Each path below is one point turned by a fixed rotation once a step. After each direction that follows a path, write how fast that rotation turns it, in degrees a step (0 if it stays still).
Each turn is a multiple of 5 degrees from 10 to 175, or 0.
Each row of a path follows its step; steps can be skipped.
Path 1:
step 0: [  6  39  38 -14  46 -31 -22  33  -5 -25   5 -14 -30  13 -45   9  16 -42
 -43  12  27  67  21 -64   4  30  50 -21 -19 -11  60 -17   8]
step 1: [ 46 -23  46 -15 -13  17  17  12 -11  53  58  33  -7  23  -4  37  32 -43
  -7 -44  36  -7 -10   9  51  -5  19 -17 -47  19  -2 -72   1]
step 2: [ -8 -24  20  29  51 -42  -6  44 -19  29 -12  46  -8  -1 -16  -6  50 -19
   3  26  13 -37  47  51  71  -8  -7 -25  28  44  -3  30  47]
step 3: [ 16   9  65  31   7 -47   8 -32 -63  -3  53 -16 -17   9  25 -44  31  45
 -47  22 -26  45  15   2  44 -14 -10   7  11   5 -29  21 -44]
step 5: [  7  11  50  21 -53 -13   3  11  75   8 -20  16  19 -17  29 -58  38 -10
  51 -40 -14 -16  28  -4  34  29  67  13  17 -24 -36   9 -20]
step 6: [ -2  23   6  13  10 -33  -2  17   6 -50 -63  43  -4   7 -32   0  -7  -8
 -44 -15 -59  38  49 -21  23  44 -10  25 -12 -16 -50 -63  20]
step 8: [ 15  21  23 -13  42 -46 -59   2  -5  29 -58  41  -3 -10   7  -2  13 -31
  11  40  14 -19 -55  25  20 -58  30   1  31 -69   7 -15  36]
step 9: [ 18 -33  21 -16  47 -18 -21 -43   3 -39  14  -9 -24 -35  42  27  69  -9
 -24  24  21  27  27  18 -13 -31  61  58  -8  12 -34 -33 -29]
step 12: [ 59  60  -7  18  32 -36  40  47  -2   5  20 -21 -53 -21  44   4 -41 -16
 -40 -38 -42 -34  20  33   4  -8  -1  26 -29 -39 -22 -39   4]
step 16: [-39  -2  15  20 -25  -1  49 -49  53  68 -24  11 -51   9  -2 -23  -4  14
   8  57 -29 -11  24  18 -16 -56  -9 -16 -24 -41 -13 -30 -33]
Directions:
[-13  13   1  -6   5 -19  -2  11 -12 -16   2 -15  -9  -6  -3 -13  -3  13
  -6  21  -8 -12  15  -1  -6   5  10  20 -20  12  -4 -12  -5] -> 115
[ 12 -15 -13   0  -6  -5 -11   3  11  -6   0  27  16  29  -6  -4   3   3
  -6  -1 -11  -6   8  10  -2   8  -1   4  -3  29  -2  -5  -6] -> 85
[ -8   2   5  -4  17  -3  -1 -33  -2   4 -10  -5 -12  11  -5   1 -12   8
   7   1  14  -8  -3  12   9   0   8   4  19  14 -11  10 -26] -> 60
[ -2 -13  -5   7   7  -2   2  -7 -13   2  -2  11   1  -3  -3  14  24  -1
   2  26   8 -14 -16 -14  22 -12 -10   9  -6   1  15 -12  -3] -> 55
[-10  -4  -5   7 -17   9  -8   5   2  -6  18 -21  11  -1  10   2  31   1
   4  -4  13  10  12  -2  -2  -3  11  -1  12   8  -3  -2 -26] -> 170
Path 2:
step 0: [-63  41  18 -11 -20  18 -47  52 -43  10   3  26  -1  74  42  -8 -44   4
 -41  20  -5  -4 -47 -16  16 -42  -7 -22 -17   9 -24  31  33]
step 1: [  4  37  18  20  21  58 -30 -42  35 -12 -65 -26 -10  12  22   2  35  19
  31 -13  18 -11  13 -22   3  34 -10  22  40 -57 -43 -65 -16]
step 2: [ 36  -7   0 -25 -12 -17  -9  24 -19   4 -46  34  72  -7 -28  -4 -27   6
  24  19  34 -45 -23 -15 -44  55 -61  10  -9  26  30  59  31]
step 3: [ -6   6  19  17  27  12 -60   6 -26  27  19 -30   4  25  70  -8  76   8
 -40  34  23  21 -61  43 -15 -43  11 -22  24   9   4  14   7]
step 6: [ -7  13  16  18  33  22 -23  22 -43  23 -17   0 -15   3 -26  30  64  18
 -70  -3 -40  40  42 -17   8 -38  16 -39  57  36  -9  29  -9]
step 8: [ 23   5  12 -12  47  36  37  28 -14  -6  29  38  20   9  43   8 -28  21
  68  47 -13  25  34 -13  -5 -30 -69 -60  22 -12  25   9 -15]
step 9: [ -5  25  30 -19 -68  40 -77  30 -11 -14 -39  11 -14  12   7   8   8   8
 -42 -54 -38 -27   2 -12  14 -24   6 -32  29  52  34 -30  29]
step 10: [-13  21   9  33 -13  19  10 -26 -44 -25 -22 -27 -41 -33  -6 -23   0 -13
  48  45  74 -48 -28 -31  35   0 -32  -2   6 -52 -46  -9  36]
step 12: [ 34  -3 -29  -9 -38  12 -74   1   8  28 -33 -46  -8 -43  17   6  52   3
 -47  72  -8 -11 -11  20  10  -1  -3   8 -19  47  26 -44  28]
step 15: [ 23  12  -8  50  -8  35 -51  27  27  21 -60 -55 -19 -19 -45  25   7  17
 -32  32   9  27  54 -15   9  21 -38 -21  -6  21  -3  12 -66]
Directions:
[-33  -6   1  -5   9  -5   3   8 -14  -3  -6   8 -12   0  -7  -2  13  -6
  -4  -6  20 -11 -13   5   1 -24  15  -1  -7 -13 -16  -3  -3] -> 110
[-14  -8  -3  -4 -11  20  11   2  15 -11  16   8  14   6 -16   6  25  12
   7   1  -4  11 -18  -5  13   9  -3   2  20   8  -6  -5  -5] -> 145
[ 11 -10  18   3  25  -6  11  -7  -4 -23 -11   4  -9  20  18   3   1  -1
  -7  -2 -10  14 -13  13  18   2  -6  -9   4  -2  -2   5  -3] -> 140
[ -9 -10  12  13  17   3  14  17  -3   0  -3   3  -9   3 -11  10   6   4
 -10 -13  -5  -8  19 -16 -21   9  -7  10  18 -10  22   1  -3] -> 155
[  7  11  22  -5   5   4  -2   8 -10  25  17   8  13  26  -2 -20  19  -6
   1   1  -8   0  10  -3  10  -4   9  -1 -13  -2   8  -7  -3] -> 130
[ -2  16  16   3   7  -3   6  -8  10  -8   8  -6  -4 -18  -5 -16   8  -7
  -8  25 -15   2  -8   9 -23  -7 -13  -3   6 -12  -6 -22   3] -> 160
[  3  -2  20  -4   4   6 -30  -5  -7  -8  13   6  -6   5  -6  -2  -9   6
  15 -12  26  -7  -9  10 -10  17 -10  -9  10  -2   5 -12  12] -> 45
Path 3:
step 0: [-29  27  21 -32 -13  53 -33  -6 -20 -24 -56  58  16  13  18 -11  43 -27
  37  -4  11  31  56  37 -33  20 -51   5  49 -28  -9 -25  57]
step 1: [ 38  15   5   7 -41 -15  34 -70   2  24 -52  12 -18  -6  28  -3  81 -16
  36  38   0  45   7  13  16   0 -45 -14 -18  26 -26 -69  35]
step 2: [-40  45  37  46 -19 -23   6 -52 -13 -15   7  19   4  21  44   8   9  18
  74  -4  -2   8 -37  43 -78  12 -21 -14  -6  53   1  -8  53]
step 3: [-34   9  63  40  12 -98   6 -39 -60  37 -40 -11  -8  30  17  13   3  29
  -8 -37   7  15   3 -14 -19  -2 -32  32  13  15 -11 -67  -9]
step 4: [-60   9  42  21 -59 -15   3 -12 -44 -37   0 -13 -20  81   0 -46  16 -23
 -32   1   0  37   9  24 -67  13  29  19  27 -48   5 -22  14]
step 5: [  7 -53  49  16  16 -10 -45 -51 -31  -8 -10  26 -14  30 -15 -55  52 -21
  42  32  13  -3  31  -6   0  21 -51   9  37 -71   1 -52   6]
step 7: [  2   0  65 -20  39 -25  14  -7  -5  -3 -30  51  17 -34  47  -9 -12   5
  57 -12  71  10 -13  37 -54  -2 -51  22  37   4  30 -40  36]
step 11: [-27  21  20  -2 -65  27   7   5 -44 -31 -32  62   4  27  39 -48  37 -30
  10 -35  34  23  38  44 -24  54 -29   8   7  -2  11  31  53]
step 13: [-14  32   6  44 -74 -43  31 -41  17 -16   9 -11 -36  -2  61  -9  16  32
  67  23  -9  50 -26  36 -52  39   3  -9 -13   6  -8  -5  34]
step 14: [-33  32  74  24  43 -91 -25 -32 -37  -7 -11  -8  -5   3  12  -1   0  41
  57 -32  -9  26 -32 -16 -25  31 -42  36  20 -11 -21 -18  14]
Directions:
[-16   6   5 -10   4  -6  -6   1 -31   1  -5  -8   0  13   1  -3 -19   4
   3  -2 -10   9  -7 -18   0  -4  12 -23 -14 -17  10  -1 -13] -> 65
[-11  10  -9  -2   8 -21 -11 -11  23   5   6 -23 -19   2  -6   6 -10  -6
  -9 -26   2   2  -8   4 -15  -6  -6   6  -7  -3   8  -6   8] -> 65
[ -2  -9   2   5   6  -1  15  -8   1  -4 -12 -26   8  -7  11  17 -14 -13
   9   5  22   4 -12   2   6  13  -2 -25  10   9 -11   5  11] -> 65
[  2 -17   5   0   6   8  -1  19 -16  -8   6 -20 -24  14 -14 -10  -5  -1
  -5 -10  -8   0  10  -4  -6  12  -1   7  15  14 -24  -2  -1] -> 65
[  8   0   8   8   9  -1 -14   8   3  12 -19  -7   5   3 -21 -12   3   9
   0   4   9  15 -20 -13  26   2 -16   9   1  11  14 -13   1] -> 160
[  7   6  11  13   1  20 -23  -5   3   6   1   2  11  -3  -2 -12 -30  10
   7  -5  -2   5  16  11 -17   4  -6  -8  10   1  12  15  12] -> 160
[  3   6   3 -29  17   6   2  13  17 -12 -17   6  -3 -11   2 -10 -19 -11
  -1  19  -7   2  -4  -2 -12 -14 -17   0  -5  -1 -13  -3  -7] -> 40
[-11  -9  -2 -10 -16   3  -2  25  -3  24  -9   8   8  14  16   8 -12  10
 -17 -10  19  -2  -5  10   0 -11  -4   6  10  -8 -10  -8   5] -> 90
Path 4:
step 2: [ -2  12   2 -37  39  54 -25 -79  20   6  31 -10  46  14  -8 -68 -23   4
   7  -5 -39 -16  11 -38 -44  20  10  27 -47 -29 -27  17  16]
step 3: [-12 -37 -27  21  16  10   0 -11  15 -47  46 -21  28  51 -24  33  -4  22
 -20 -25  10  53  47  17  -6  22 -25   1  46 -10 -12  70  55]
step 4: [ 28  -2 -47  37  46 -43  32   1 -21  -7   7  49 -21  11 -54  27 -20 -12
 -22 -36  31  16 -45   3 -11  -9 -31 -27  -6  65  -2 -49  36]
step 6: [ -6 -29  26 -13 -27 -20 -13   6  71 -41 -11 -45   6  18  19   1  52   0
 -51  46  11  27 -28 -59 -40  -6  13  37 -34 -51   7  -2  20]
step 7: [  6  -6  44 -24   4  10  51  -4  11 -45  -1  19 -18 -36 -13   2  25  -4
 -15  -9 -70  35   4  14 -73  63 -49  -5  10  32  15  23 -12]
step 8: [  7  14  47 -65   7  17  -9   9 -34   7  28  63  32   5 -31 -12  -4   7
 -44 -77 -11 -39  30  -1  24   0   4 -28  -2   8 -44  -8  50]
step 9: [ 69 -45 -18  15  -5  -3  23 -14  41   0 -11 -46  28  77 -33 -24  -2  -4
  13 -30  15 -14 -17 -15  71  -8  -7 -25 -16 -11 -39  25   3]
step 13: [ -8 -30   5 -18   5 -36  32 -45   8 -31 -12 -60  -2  -7 -40  -8 -17  -5
  18   6 -36 -89  11  16 -48  22 -26 -21 -56  11 -26 -19  46]
step 15: [ 55  39  -6  -2  22 -13  13  -8   8 -15 -17  43 -28  63  -2   7  64   3
 -21   4 -36  86 -33   4  31  13 -20 -30  17 -12 -20   0  28]
step 16: [ 31  -8 -29 -66 -63  30  10  40  19 -16 -18  34 -15  32 -36  18  12 -24
 -10 -25  32   1  29  31 -27  15  30 -34 -53  42   6 -37 -17]
Directions:
[  9  -2  27  -6  11  11 -10   6   1 -14  11 -12  13 -19   0 -11  -5 -18
   2   3 -15 -16  -6  10 -12  -7  -7  -3   7  -6   9  12  16] -> 65
[ -4  -4  12 -18 -13 -11   9  14   7   0 -17   1 -21 -14   7  -2  30   5
  -7   2 -18  -1   0  -1   7   0 -10  -6   3  -9  -5 -18  13] -> 45
[ 10 -11 -13 -10   5   3   1   1 -14 -14  -2   3  -9  -4   3 -10   9  -8
   8   6  15   7  -7   0  22   9  15   9  -8   6  35   1  18] -> 65
[  9  -8  -4   4 -26   1  -3  -9   1  11 -22   6  10  -5  -5   2  -3  -1
   0  15  17   9 -10  13  -9   7  -4  -8   0 -18  -9  20  22] -> 115
[ 15  13   0   2  -5   5 -12  -1  13  10 -20 -20  -2   4 -14 -14   0  -3
   1 -16  16 -28   5  -1   3   7  11 -13  -4  -2   5 -19  -3] -> 95
[ 30  -1  12   3   1   3 -18  -6  -5   4   8   8   9   0  11   4   7   2
  22  15   3   8  22 -18   5   2  -7   3  -2   3 -14 -18   7] -> 110
